One turn sends every row of this set to another row. A few are shown first. Where does it send the rows asked after them?
q921: [  9 -15 -11   8  -8  -3  15  10  14 -23   9 -14  -2  17  28   0   7  -4
  -5  -4   4]
q867: [ -8   6  -4  -3   8  -7 -11  13  -3   1   1   5  -4  -6 -10  14   8 -35
  -1  -6   4]
q770: [ 19 -19 -14   6 -11  -2   7  15   7 -21  10 -13  -4  15  21   1  -1  -1
  -7  -8   6]
q698: [ -9 -24 -22   3  -6  -4   3   9  16  -6 -13  15   3  -6  11  17  -9  -7
 -13 -16   4]
q91: [  0   6  -2  18  14   6   7  16   6   1  -3   6  -3   0  10  -5  -5  10
 -17  -1   6]
q54: [ 17   5 -10   9   7  -9   7  -7   6  -8  17  22   0   9   8  14   7 -17
 -28   2   9]
q666: [ 16   7 -13   0   3 -16  11   2   8 -11  10  31   4  12  10   5  11 -12
 -19   6   6]
q4: [  1   5  -5 -12  -4  17   5  13  22 -27  -1  12  -3   5  16  24   3  -8
  11  -6   7]
q279: [ 24  -3  -2 -13   5   3  -8  15   4 -13  16  21 -12   5   4  14   8  -9
  13  -8  10]
q162: [ -6   1 -10  16  14   3  14  13  14   5  -3  11  -7   9  10  -5   0   9
 -14  12   0]
q629: [ 21  -2 -11  -6   9  -2 -13  22  10  -5  18  22  -4  10   8   8   1 -19
  15   3   6]
q479: [  5  -4  -2 -12   2  11  -7   4  32 -23   0   4  -4   9  19  23   3 -14
  14  -2   7]
q585: [ -4  -2 -13 -12   1   1   4  -1  18   0  -3 -18 -14  -9  22   3  12   3
  -3   8   8]
q839: [-11  -4  -3  22   1   9   6   1  18   4   4   4   2   1  -6  -1  -1  -8
   5  -2 -19]
q134: [ -7   7  -7   4  -8 -17   9 -16  16 -21   2  13  16   9   4  14   0 -13
  -2   6   2]
q769: [  6 -12  -2  -1 -10   1  -5 -15   5   2  11  -6 -20 -16  -5   8  11  -7
   4   2   7]
q910: [  1   3 -16 -15   5   2   2  -1   8  -6   7 -13  -8 -17  25  13   7   7
  -7   7   3]
q336: [ 13   6 -15   6  -1 -13  15   3  12 -11   9  22 -11   7   8   1  10 -24
 -28  12   6]
q126: [-17 -11 -12  -1   3  -9  -7   3   8  10   2  11  -3  -5   0  29  -9 -22
   1 -12   7]
q656: [-10   0   7  21   3  -4   0   0  15   7   7   6  -3   0  -6   2 -15  -5
  -3  -6 -16]
q164: [  1  -3  -3  11  13  -1   6  18  13   0  -5   2  -9   8  15 -13 -13   6
  -5  13   7]
q518: [  5  -3  -2  -7  -5  -4  -4  -4   2   7  18  -7 -23 -19  -1   6  10  -6
   1  -8  -4]
q99: [  8 -31 -24   4  -1  -6   1   5  14 -24   3   5   2   3  22  14  -3  -2
 -13  -9  -2]
q816: [-15  -7  -7  17   4   3  -4   9  14   5  10  11 -15   0  -3   7  -9 -11
   0  -7 -22]
q990: [ 21  10   1   1 -13   3   6  18   0   0   7  10  -6  -1  13  -1   1 -15
  -8  26  -2]
q880: [ -8   2  -7   2 -11 -28  -3 -13  16 -13   3  12  11   6  13   6  -7 -18
  -9  -7  -4]
q648: [  3  -5 -17 -18  -1   0   4  -3  19  -5   7 -16 -13  -7  33   4   6 -11
  -8   5  -3]
q46: [ 14  -2  -4   5 -12   1  17  14   5  -7  16  -6 -11  19  22   6  -4  -3
  -5  20   6]
q792: [  9   5   0  -1  -4  -2 -14  10  -5 -12  -3   8  -3  -1  -8  10  -1 -30
  -3  25  -2]
q636: [ -8   3 -12  -8   4   3 -11  15   1  -2  -6   1  -2  -3  -9  17   5 -36
  -1   1   0]
q516: [  2  -4  -6  -8 -15 -14 -10  -1   1   1   9   1 -25 -17  -3   3  11 -12
   3  -3  10]
q905: [ -1  -9   1  -6  -3   9  -3   8  25 -30  -4  12 -15  14  17  20  -9 -14
   6  -8   7]
q639: [ 11   7   3   0   8  -3 -12  14  -8  -8   4  13  -7  -6  -4   7   5 -26
  -3  23  -4]
q707: [ -9 -24 -13   4  -9  -7  -2   0  22  -2  -9  15   3 -11  16  19  -7 -11
  -5 -18   2]
q894: [ 22   6  -1   5 -17   4  -1  16   1   1   8   2   0   5   5   0  -6 -20
  -8  23  -9]
q297: [ 20  -7  -7   8 -18   3  11  12   1  -8  19 -11 -15  15  12   5  -7  -6
 -11  16   1]
q858: [  0   5   2   6  -9 -17   2 -14  27 -20   1  16   9   8   6  16  -2 -23
 -10  -3  -1]
q197: [  0 -32 -14  10   0  -5   2  -1  20 -27  -1   2  -1   2  25  12  -1  -2
  -5  -7  -3]
q278: [-18 -12 -21  -7   4  -8  -7   5   5   7  -7   4   3  -5   0  24 -10 -17
  -3  -5   8]
q599: [ 27  -5   0  -3   2   9 -12   8  11  -3  15  16   1   7   6  11   5 -15
  13 -11  15]

q990 goes to q46
q134 goes to q839
And these:
q162 goes to q585
q880 goes to q816
q792 goes to q894

One turn sends every row of this set to another row. A few are shown first. Where does it send the rows asked after them?
q59: [ 12  -3  -6  -2   0   5   0  13  -9  -8  -3   1   6 -16 -18   0  11  -2
   2   7  10  -2  11  -3 -10   4   4  -6   5   6  -7   9  13  14  24  -4
  -9   3]
q711: [ -8  -7   1  -9   8   7  -2  -2   9  -6  -3   9   6  -4   0  28 -17  -4
  20  -8  14 -12  -8 -17 -17  -3   3   3  -1   1  -1 -14  15 -21 -15   9
 -12 -15]
q642: [  3  14   8   8   2   9  11   4  -9  -6 -10  11  24  -5 -21  11   2  -3
 -11   0  10 -10  13  21   6  21  -7 -17   4   1  -7  -1   9   7   6  -2
 -17 -23]
q543: [ -1   2  -9 -10  -9   7   0  18 -17  -2  -4  -1   2  -9 -12  -2  10  -2
   0   2  15  -2   5  -1   5   2   5   4  -7  -5  -2   2  18  11  18   4
  -4   5]
q464: [ -1 -11  -6   9  -3   9 -12  -1   3  -3  15  -1 -11   7   0 -14  -6  -2
   4  -5   3   0  -3 -11  -9  -5   4   8  -5   1 -10   5  -2  14  10  21
   4  -1]
q258: [  4   8   5  34   1  10  -2  -3   9   1  10  18   2  11  -8  -1 -16  -8
  -5 -16  -1   1  -8   9  -3  19   2  -3   0  -3 -20  -6   0   3  -9  27
   0 -21]
q26: [  7   9   9  -6  -9  21  20   8  19 -10   3  20 -11   7 -30   4  -7   2
  16 -12  -1  15  -2  15   0  25  -1  -6   3   8   8  -3   3 -19   6   3
 -21 -14]
q150: [ -8   2  -3   0   2   8   5   6  -1 -17  -5   5  -6   0  -7  20  -4  -8
  19   6 -12  15  14  29   0  18  -6  -8   9   2   2 -14 -23 -14   1 -13
   2   4]
q756: [  1   5  -3  -3   5  -3  23  -9   0 -10 -13  -6  19  -3 -27  26  -8 -11
  20   1   8  -8  13   0  -9   7  -4 -10   4  -2   9  -8  -3 -32   4  -6
 -14  -5]
q619: [-13   4  -1  12  -4   4  14   1   6 -18  -8   8   2  14 -24  26  -9 -23
  15 -10  -1  -3   0   5  -3   9   6 -10   4   4  10 -16  -2 -41 -16  14
  -6 -17]
q98: [ 18   3  -7  -2  -2   7  -1  15 -11  -3  -2  -1   7 -14 -18  -3  12  -1
   0   6   9  -5  12   0  -6   4   4  -8   8   0  -7  13  15  14  17  -5
  -8   4]
q65: [  1  12   4  -7 -16  -4  14   6  15 -28   3  10  14   4 -19  11   2   7
   9 -13  11   3  22   7 -11 -11   4  -5   0  16  -8  -7   4 -14  22   9
 -13 -17]
q776: [ 10   2   3  27  -2  18   7  -8  10  -4   5  19  10  17 -16   2 -14   0
  -6 -17  -1  -6   7  13  -6  21   6  -3  10   0 -11  -6 -11  -5 -12  22
  -2 -27]
q596: [  5 -13 -12   4   1  -2   7 -12   5 -15  20   9   0   6 -16  13 -16  -2
  15   1 -14  20 -14  -2  -9  11  -7 -16  16   3 -27  -7  11 -25  -3   5
   8  -5]
q205: [ 16  13   5  18  -1  14  12  11  -9  -2  -8  11  19  -5 -22  13   6  -4
  -5  -4   7  -5   6  17   1  24   2 -21  10  -1 -20   4  12   0  -3   7
   0 -23]
q17: [-16  -8  -2 -18   6 -14  10  -9  -8   0  -4  -1   0   3  -9  10  -5   0
  14   3   7   2   9  -6  -5  -7  -8   3   4  -8  10  -6 -14 -24  11 -10
  -4  -1]
q963: [-14   5  17 -13   2  -3  -4  -7  15 -20  -3  -5   8 -13 -19   9   2 -19
  12  -1  -7  -2 -15 -10   3  15  -6 -14  16   2  -9   6   7  -2  -6  -9
   1   3]
q563: [ 14  13   5  13  -5  16  12  11  -8  -4 -11  15  21 -11 -28  15   6  -8
  -1  -7   6   0   7  13   2  25   2 -21  13  -1 -19   2   6  -2  -3   3
  -1 -28]
q153: [  3  19  16   3  -7   4   7   1  13   0 -12   5 -15  15 -11  -6   4  12
  12   6  -4   9  -4  -7  10  10   4  14  -7  -3   5 -18   2 -16   0  11
  10 -25]
q347: [  9  -5 -10  16  -2  16  -5  -1   4   2  11  13 -13  11  -8 -12 -12  -3
   1  -8   2   3  -3  -5 -12   2  13  15  -3  -3   0  -9   4   1   5  25
  -1   9]
q748: [ -3  -9  -8   1 -18   0   0   6   0 -19   9  15   3   0   2  25  -5 -13
  25   8   3 -10  -7  13  -4  -8  -4  -2   3  16   9 -21   0 -11   0 -11
 -10  -9]
q592: [  5   9   7  33   0  18  -3  -5  10   2   6  17   0  12 -10  -1 -19 -12
  -6 -13  -4   6 -10   6  -1  16  -3  -7   0  -4 -15  -8  -1   1 -12  24
   1 -25]
q323: [-28  -8  -1   2   4  -4   2  -5   2  -5   0  17 -20  16  -7   8 -10 -17
   8  -5  -5  10  -9   2  -2  -3  -1   3   3  -1  14 -15  -8 -29  -3   7
  -6  -6]
q960: [  1  -8  -9  10  -4   6 -13   2   3  -2  14   5  -8   4  -3 -17  -8  -1
   3 -11   3  -1  -2  -9  -8  -3   7  12  -1  -1  -9   8  -1  17   7  17
   0   2]
q433: [  4   5   8  -4  -1 -11  -3 -16   7 -24   2   3   5   3 -21  17  -7  -7
   2   7  -9  -1  -9  -2 -12   2  -2 -20  37   6 -16  -5   7 -10 -10   0
   8 -23]
q613: [ -9  10  11  -3  25   6  -2   3   6  -3 -18  -2  -2  -1 -10  21 -15   3
  12  -5  -1  15  17  -6 -15  16   2   0   7 -11 -10 -17  -9 -26 -13   8
  -2  -5]
q602: [ -8  10  -3  -8  11   9  17 -27  17 -16 -10   1   0   0   2   6  -2   4
   9  -2   4   1  -5   4  -4  -6   2   7 -15  -1  -3  -2  14  -3  24  10
   1 -14]
q869: [ -7  -2   5   5  -3 -12  -2   8  11 -13  14  -3   8  -3 -15   0  -1 -12
  23  -1 -11  17 -10 -18   4  13 -11  -5  -1   5 -22 -10   6 -19   0  -2
   3  15]

q150 goes to q748
q98 goes to q960
And these:
q65 goes to q602
q59 goes to q464
q433 goes to q963
q17 goes to q323
q642 goes to q543

